Here is a table of points, one per row:
0.09:-0.47:-0.38:0.44:0.36:0.77:1.59:0.90:-1.67:-2.05:0.06:0.81:-0.18:0.00:0.16:0.08:0.17:-0.19:0.67:-0.45:0.47:-0.30:0.45:1.20
-0.31:1.03:-1.41:-0.07:0.31:-0.95:-0.33:0.24:1.39:0.05:-0.30:-0.02:0.33:-0.83:0.06:0.32:-0.33:0.07:0.00:-0.26:0.34:0.49:0.84:1.67
1.96:-0.24:-1.08:-2.66:2.23:1.50:-0.08:1.24:1.96:-0.94:0.95:-1.54:1.25:-1.21:2.14:1.07:0.43:-0.29:-0.06:0.23:2.82:-0.25:-2.46:-2.90
0.01:0.56:3.28:0.41:0.39:1.79:-0.09:1.52:0.10:-0.47:0.46:-1.18:2.53:0.20:-0.43:-0.80:-2.22:-0.13:-0.87:0.62:0.80:0.94:-0.34:0.15
1.83:-0.15:0.57:0.53:-0.49:0.65:0.80:-0.74:-1.08:2.29:-0.51:1.64:-1.70:-0.66:2.18:0.75:0.14:0.23:-0.36:0.31:-0.29:1.17:-0.93:0.92
-0.85:0.79:0.22:-0.54:-0.77:-0.38:0.10:0.35:0.61:0.34:-0.09:0.44:1.44:-0.31:-0.36:-0.07:-0.81:1.77:2.04:-0.87:-0.03:-1.48:0.08:0.40
-0.19:-0.71:2.43:0.65:-0.98:-0.86:0.22:-0.62:-0.02:0.13:2.54:-1.72:0.28:0.57:0.41:0.72:-0.93:0.91:-1.08:-0.51:0.95:-1.61:1.19:0.45
1.35:-0.31:-0.69:-0.45:1.57:-0.68:0.12:0.09:0.11:0.84:-0.32:1.54:-0.04:0.84:-0.82:1.03:0.04:2.23:-0.11:-0.12:1.04:-0.33:-4.79:-0.12
0.53:0.49:0.00:0.88:-0.52:-1.32:0.81:0.35:0.53:0.66:1.37:0.29:0.51:-0.55:-4.01:0.29:1.16:-1.55:0.07:-0.14:-0.84:-0.25:-0.04:-0.02
-0.03:-0.20:0.76:-0.13:-0.72:0.85:-1.28:-3.53:0.38:0.61:-0.89:-0.22:-1.61:-2.66:0.09:-0.49:0.00:-3.16:0.08:-0.09:1.36:-0.51:0.30:-0.47
-0.49:-0.31:-0.09:0.86:4.80:-0.18:0.46:-1.06:1.57:2.04:0.50:-0.59:1.24:-0.23:-0.15:-1.58:-0.07:0.51:2.22:1.91:0.84:-0.03:1.35:-0.16
0.06:0.32:-0.46:0.53:0.55:-0.06:-1.76:0.64:-0.08:-0.57:-0.34:0.30:0.23:-0.02:-1.35:-0.28:1.43:-1.23:-0.37:-1.04:0.04:0.04:0.34:0.32
-0.27:0.27:-0.43:0.04:-0.68:-0.75:0.01:1.25:0.17:1.14:-0.26:-0.05:0.84:2.39:1.24:-0.24:-0.31:-0.72:0.32:0.44:-0.85:-0.04:-0.42:-0.34
0.18:1.24:-0.26:-2.19:-0.12:-0.46:0.01:-0.42:0.26:0.02:0.71:-0.68:-1.25:0.91:-0.22:0.78:1.09:-0.15:1.10:1.30:-0.05:3.15:0.34:-0.75
0.51:0.02:-1.70:0.69:0.74:0.66:0.51:0.67:-2.43:-0.10:-0.21:-0.82:0.38:-1.15:1.36:-0.41:0.37:0.05:-0.13:0.13:-1.09:-0.20:-0.38:0.81
-0.53:0.02:-0.12:-0.54:-0.18:-0.62:-0.45:0.32:-0.72:-0.97:-0.64:-0.96:-0.06:0.58:-1.24:0.81:-0.91:-2.12:0.26:-1.52:0.07:0.27:0.12:1.96
1.20:-0.40:-0.31:1.29:0.13:0.82:-1.62:0.43:0.61:-2.14:0.22:0.41:-0.65:-1.15:0.44:-0.54:1.33:1.17:1.27:0.32:-1.84:-1.63:0.58:-0.38
1.41:-0.13:-0.25:1.35:-0.41:0.52:1.06:0.03:1.23:-0.42:-0.22:-0.89:0.78:0.23:-0.84:-0.31:0.00:0.45:-0.25:0.57:0.69:-0.32:0.77:-0.06
0.27:-0.36:-0.42:-0.46:0.11:-0.95:0.28:-1.04:-0.52:-0.94:0.85:1.54:0.16:0.83:0.63:-0.82:-0.61:-0.60:-0.21:0.72:0.77:0.78:1.10:0.11
-1.29:0.68:-0.14:0.24:0.24:-0.06:-1.32:-0.36:-0.15:-1.07:-0.59:-0.70:0.68:0.69:0.52:-0.79:0.17:1.20:1.72:0.01:-2.14:-0.41:0.22:-0.78
-0.36:0.73:-0.31:-1.27:0.54:1.16:1.00:-0.22:-0.01:-2.27:-1.16:0.28:-0.68:1.48:-1.59:0.18:-1.17:0.32:-1.09:-0.82:-0.47:1.35:1.92:-0.33
0.55:-0.84:-0.61:-0.81:-0.04:0.16:0.36:-0.08:-0.84:0.94:3.22:1.04:-0.03:0.91:0.85:-1.35:-0.21:1.42:-0.24:-2.46:-0.28:1.56:0.83:-0.72
0.36:-0.51:1.99:-0.90:1.11:-0.43:-0.95:0.51:0.27:0.29:-1.09:2.00:-1.27:0.30:0.52:0.36:-1.61:-0.30:0.84:1.89:0.52:-2.13:0.53:0.49
0.08:-0.26:-0.72:-1.19:-0.30:-0.75:0.02:0.30:-1.03:0.66:0.56:-1.25:0.48:-0.96:-1.76:-1.39:1.40:-0.15:-0.28:0.02:0.66:-0.69:1.14:0.89
-0.34:-0.27:-1.40:1.73:-0.88:-0.84:-0.70:-1.06:1.01:0.31:-1.06:1.03:1.06:1.22:-0.76:-0.03:1.38:0.04:0.12:-0.25:0.82:0.61:-1.03:1.46
-0.02:-1.35:-0.33:0.06:0.05:0.97:0.88:0.47:-0.29:-0.88:-0.50:-0.90:-0.49:0.17:-0.13:2.03:0.65:-0.62:-0.30:-0.37:-0.43:-0.30:0.71:-0.08
1.34:-0.53:-0.47:0.68:-0.61:0.59:0.87:-0.29:-1.65:1.10:-1.55:1.68:2.85:-1.73:1.29:1.90:1.14:-0.57:-1.43:0.60:-1.47:1.18:-0.82:-0.45
-0.46:1.51:0.73:0.02:-0.94:-0.97:0.41:0.54:-0.34:-0.27:-0.32:0.59:-0.16:-2.66:-0.51:-0.91:0.53:-0.11:0.00:-0.72:-0.04:0.27:-0.01:-1.22
-1.09:-0.03:0.54:-0.90:-0.67:0.10:0.41:-1.25:-0.55:-0.55:-0.58:0.50:0.02:-0.26:0.49:-0.37:0.75:0.15:1.40:-0.39:-0.25:0.13:-0.11:-0.05
-1.12:-1.40:0.26:0.39:-2.36:-0.16:1.63:-1.51:-0.38:1.61:-1.75:0.31:0.27:0.85:-0.92:0.58:-1.12:0.84:-0.42:-0.16:0.14:0.01:0.93:-1.25
-1.28:-0.12:0.49:0.83:-0.64:0.26:-0.21:0.90:2.06:-0.16:0.90:-0.17:0.17:-0.79:3.87:0.59:-1.68:-1.01:-2.56:0.84:-0.37:-1.22:-1.69:-0.91
-1.06:0.31:-0.01:0.35:0.57:0.63:-0.31:-0.14:0.14:0.27:0.29:-0.10:-0.38:-0.01:-0.53:-0.21:0.13:0.06:-0.02:0.08:-1.53:-1.70:0.00:-0.03
-1.43:-0.96:1.61:0.69:-1.43:-0.69:0.00:1.79:0.74:-0.11:-1.43:1.11:-2.23:0.33:-2.00:0.71:-1.16:1.80:-0.41:0.07:0.41:1.30:0.89:0.40
1.07:0.46:-0.31:-0.87:-1.43:1.82:-3.49:-2.43:-0.44:2.00:0.40:0.03:-0.55:1.71:0.03:-0.38:-0.40:0.18:-0.57:-1.47:1.18:0.54:0.32:1.62
0.11:0.24:-0.22:1.42:0.42:-1.31:0.70:0.86:-0.93:-0.92:0.32:0.08:-1.40:2.50:0.03:-0.46:-0.10:-0.10:-0.11:1.19:0.16:0.02:-0.37:-1.30
-2.36:-0.24:0.32:-0.60:-0.85:0.33:-0.32:0.76:0.29:0.38:0.80:-0.47:-1.47:-1.79:0.66:0.38:0.63:-0.38:-1.35:0.24:-1.69:-0.65:-1.98:-0.09
0.58:1.13:-1.08:-0.50:0.90:-1.16:0.65:0.58:-0.29:-0.88:-0.37:-3.37:-1.37:0.25:0.67:-1.13:0.66:-0.02:0.09:0.13:-0.44:0.23:0.42:-0.43
There is one direction along which these points spread out most. Take the direction at right angles to it along which they spread out most. Go by this last direction. How many in every 100 of the points above lie lower along it than each point below? Answers are rounded to whole numbers. More than half of the points above lie lower than the first one.
0.09:-0.47:-0.38:0.44:0.36:0.77:1.59:0.90:-1.67:-2.05:0.06:0.81:-0.18:0.00:0.16:0.08:0.17:-0.19:0.67:-0.45:0.47:-0.30:0.45:1.20 ~ 59
-0.36:0.73:-0.31:-1.27:0.54:1.16:1.00:-0.22:-0.01:-2.27:-1.16:0.28:-0.68:1.48:-1.59:0.18:-1.17:0.32:-1.09:-0.82:-0.47:1.35:1.92:-0.33 ~ 84
1.20:-0.40:-0.31:1.29:0.13:0.82:-1.62:0.43:0.61:-2.14:0.22:0.41:-0.65:-1.15:0.44:-0.54:1.33:1.17:1.27:0.32:-1.84:-1.63:0.58:-0.38 ~ 76
0.27:-0.36:-0.42:-0.46:0.11:-0.95:0.28:-1.04:-0.52:-0.94:0.85:1.54:0.16:0.83:0.63:-0.82:-0.61:-0.60:-0.21:0.72:0.77:0.78:1.10:0.11 ~ 51
0.53:0.49:0.00:0.88:-0.52:-1.32:0.81:0.35:0.53:0.66:1.37:0.29:0.51:-0.55:-4.01:0.29:1.16:-1.55:0.07:-0.14:-0.84:-0.25:-0.04:-0.02 ~ 70
0.06:0.32:-0.46:0.53:0.55:-0.06:-1.76:0.64:-0.08:-0.57:-0.34:0.30:0.23:-0.02:-1.35:-0.28:1.43:-1.23:-0.37:-1.04:0.04:0.04:0.34:0.32 ~ 68
-0.34:-0.27:-1.40:1.73:-0.88:-0.84:-0.70:-1.06:1.01:0.31:-1.06:1.03:1.06:1.22:-0.76:-0.03:1.38:0.04:0.12:-0.25:0.82:0.61:-1.03:1.46 ~ 22
1.35:-0.31:-0.69:-0.45:1.57:-0.68:0.12:0.09:0.11:0.84:-0.32:1.54:-0.04:0.84:-0.82:1.03:0.04:2.23:-0.11:-0.12:1.04:-0.33:-4.79:-0.12 ~ 24
-2.36:-0.24:0.32:-0.60:-0.85:0.33:-0.32:0.76:0.29:0.38:0.80:-0.47:-1.47:-1.79:0.66:0.38:0.63:-0.38:-1.35:0.24:-1.69:-0.65:-1.98:-0.09 ~ 16
1.07:0.46:-0.31:-0.87:-1.43:1.82:-3.49:-2.43:-0.44:2.00:0.40:0.03:-0.55:1.71:0.03:-0.38:-0.40:0.18:-0.57:-1.47:1.18:0.54:0.32:1.62 ~ 14
